In the rows, 128 means zero.
The rows of T fall into 4 groups, which share some directions, and each row is roughly a mix of its group's hidden directions, except some rows that fit no group.
T (123 x 10):
[[ 67  92  94 103 109 123 144 121 138 112]
 [173 144 170 157 132 140  98  93 106 138]
 [116  97 136  94  68 113 107 159 110 121]
 [140 113 116 147 144 171 152  64 141 131]
 [170 105 107 180 123 152 123  88 131 114]
 [126 156 129 155 112 120  81 133 184 153]
 [143 111 141 172 159  93  94 171 115 123]
 [153 128 122 105 100 147  78 132 126  74]
 [104  70 121 100  86 143 117 127 123 159]
 [101 117 151 128  77 158  84 118 118 156]
 [155  85 143 117 107 123 152 102 150  75]
 [ 63 123 143 149 132 134  86 128 111 101]
 [130 174  82 144 107 128 135 171  96 126]
 [133  77 121 117 135 124 150 194 115 134]
 [138 106 111 132  98 201 117 106 135 123]
 [117  94 103 134 104  88  77 140 111 102]
 [140 125 125 137 141  97 141 146  80 188]
 [163 105  97 186 114 132 102 112 145 111]
 [133 139 119 154 174 143 150  76  95 109]
 [192 167 132  94 127 151 128 108 139 125]
 [108 148 122 112 122  89 136  73 139  84]
 [120  80 158 114 101 106 121 140  77 147]
 [136 166 134 141 153 140 163 119 134 192]
 [164 143 121 112 128 144 196 130 153 151]
 [114 113 149 135 169 133 174 157 119 175]
 [125 150 145 159 114 175  77 130 103 148]
 [ 96 112 126 100 124 146 147 106  62 111]
 [126 117 119  97 153  87 170 158 168 115]
 [154 163  99  83 119 135 177 136 148 114]
 [ 86 134 107  90 141  89 150 109 100 159]
 [127 145  72 103 109 169 132 147 166 128]
 [ 84 123 110  82 129 127  92  90 113 152]
 [146 107 101 152  93 104 153 108 114  75]
 [122 173 115 114 146  88 165  89 134 152]
 [ 81 140 164 107 113 110  87 156 105 147]
 [ 79 179 110 152 115 126 125  89 142 127]
 [154 106 128 120 120  76 161  79 144 114]
 [148 116  84 111 133  90 159 145 131  79]
 [126 104 162 121 127 153 163  75  91 134]
 [117 121 137 116 128 111 136 122 181  63]
 [119 128 169  67  84 131 137 129 120 143]
 [ 73 152 127 100 139  74 131 122 131 108]
 [ 99 174 152 115 126 140 116  68 119 139]
 [171  82 128 129 101 163 119 167 134 111]
 [138  92 152 128 135 162 118 144 189 105]
 [171  89 146 176 136 114 100 155 120 124]
 [108 172 172 138 154 112  85 151 126 145]
 [128 127 177  95 100 166 139 122 139 172]
 [171  81 136 141 107 109 104  99 112 162]
 [ 97  98  77 154 115 170 135 106 120 115]
 [121 115 155 164 151  98  83 146  85 121]
 [136 152 131  93 150  86 153  74 113 133]
 [133 128 136 154 100 176  90  84 103 123]
 [104 171 154 142 114  81 104 152 114 100]
 [109 109 115 181 160 133 139  88  94 110]
 [105 129 150  73  89 111 127 113  88 110]
 [127 174 120  97 145 114 111 133 188 146]
 [ 98 112 144 140 151  75 164  87 129 135]
 [118 135 172 159 130 102  88 102  88 145]
 [134 125  92 155 183 153 167 145 142 135]
 [149 160 111 130 137 151 158  89 182 138]
 [149 147 160 145 150 133 101 142  96 185]
 [147 180 131 104 157 129 134  98 175 144]
 [131 134 156 127 149  51 139 110 119 116]
 [153 116 156 116 109 113 137 108 113 198]
 [151  94 119  88 116 114 108 155 117  75]
 [113 157 117 100 123 104 141  75 135  81]
 [115 133 107 135  89 164 115  93 134  74]
 [152  90 167  98  88 113 123 167 119 131]
 [180 158 102 168 123 123 108 119 163 116]
 [ 75 134 128 130 166 135 127 128  69 129]
 [101 150 107  72 148 124 152 128 170 111]
 [120 188 128 132 153  77 101 128 142 128]
 [127 125 146 154 137  84 136  63 134 149]
 [106  99 108 122 137  95  96 179  93 136]
 [185 124 121 163 114 153 151 105  97 106]
 [131 123 131 134 114  85  82  75 124  99]
 [104 140  68 109 147 122 166 117 120  95]
 [144 130 156 121 102  69  87 125 114 155]
 [127  98  92 116 111 137 162 144 168  82]
 [163 183 151  88 142 106 129 120 144 150]
 [127 131 108 165 163 102 113  70 110 143]
 [164 146 138 114 134  75 101 175 127 144]
 [ 96 114 110 174 170 138 108 158  98 136]
 [134 170  91 122  92 175 118 151 145 115]
 [ 86 177 137 122 143 180 112 144 121 120]
 [149 119 114 110 146  89 175 154 165 101]
 [ 99 143 159 156 151  84 156 164 138 108]
 [160 133 125  91  85 109 110 179 119 143]
 [ 95 127 141 134 139 104 119 188 167 103]
 [ 80 164 122 100 108  87  95 125 120 113]
 [105  79 167 117  89 129 107 129 159 145]
 [175  89 101 134 136 146 177 124 124 105]
 [152 184  80 126 114 151 144 148 108 126]
 [ 95 128 101 146  92 140  82 155 159 151]
 [120 133 173 132 149 138 175  77 147 120]
 [103 128 191 133 162  94 122 143 152 120]
 [117 190  92 139 118 119  95 114 125 159]
 [112 124 150 149 110  93  63 142 102 121]
 [177 123 152 108 151  93 126 173 112 148]
 [ 97 116 131 151 133  69  90 128  94 138]
 [126 180  97  85 142 127 108 164 107 136]
 [ 61 117 141 110 150  98 108 111 136 154]
 [110  77  86 147 140 167 139  98 131 138]
 [143  97 134 106 124 176 181 111 100 132]
 [145 156 119  94 131  89 163  80 142 110]
 [154 173 132 136 153  80 108 168 139 119]
 [119 153 135  80 133 112 136  90  89 166]
 [128 100 137 115 150  62 162 114 112 146]
 [ 92 111 113 111 173 142 163 116  82 137]
 [114 119 163 120 151 102 172  77 138 107]
 [ 86  92 170  84 138 137 139 133 145 150]
 [151 176 123 141 117 142 155  99  82  99]
 [133 194 110  97 131 154 128 101 143 105]
 [145  99 163 129 167 146 160  80 125 145]
 [103 107 164 125 102  97  87 148 168 139]
 [166 115 113 142 118 194 126 158 136 149]
 [151 146  86 108 130 121 157 174 125 171]
 [153 169 159 149 148 102 109 131  89 163]
 [106 135  62 130 159 165 145 110 136 127]
 [120 142 135  80 138 127 174  91  94 105]
 [ 75  93 154 140 143 131  98 146 107  95]
 [101 148 143 100 113  75  95 167 134 123]]

One row of each group comes first, with its name. Which group is each row after those in?
[129 151  84 122 120  64 108 111 117 148]
G
[162 129 105 166 135 123 117 184 149  97]
H
[144 168 161 139 156  70 125 144 134 109]
C
[113 162 136  97 103 105 118  70 114 102]
L

[169  94 137 146 104 128 171  96 162 126]
G
[ 92 118 159 118  83 145  85 121  97 147]
L
[ 82 144 162 101  99 115 134 152  87 112]
H
[155 145 158 125 177 155 168 117 160 117]
H
[ 92 191 122 120 127 176 130 130 137 117]
G
[109 124  94  88 124 125 155  77  99 153]
C
[ 87 143 177 101 135 152 125 135 106 169]
L
[118 118  82 117 115  89 174 152 135  97]
C
[106 162 145 150 155 116 156  84 134 171]
G
[122 141 148 114 178 129 166 100  81 116]
L
[138 100 139 100 163  89 159 124 123 176]
C
[ 65  96 126 115 141 122 110 109 159 157]
H
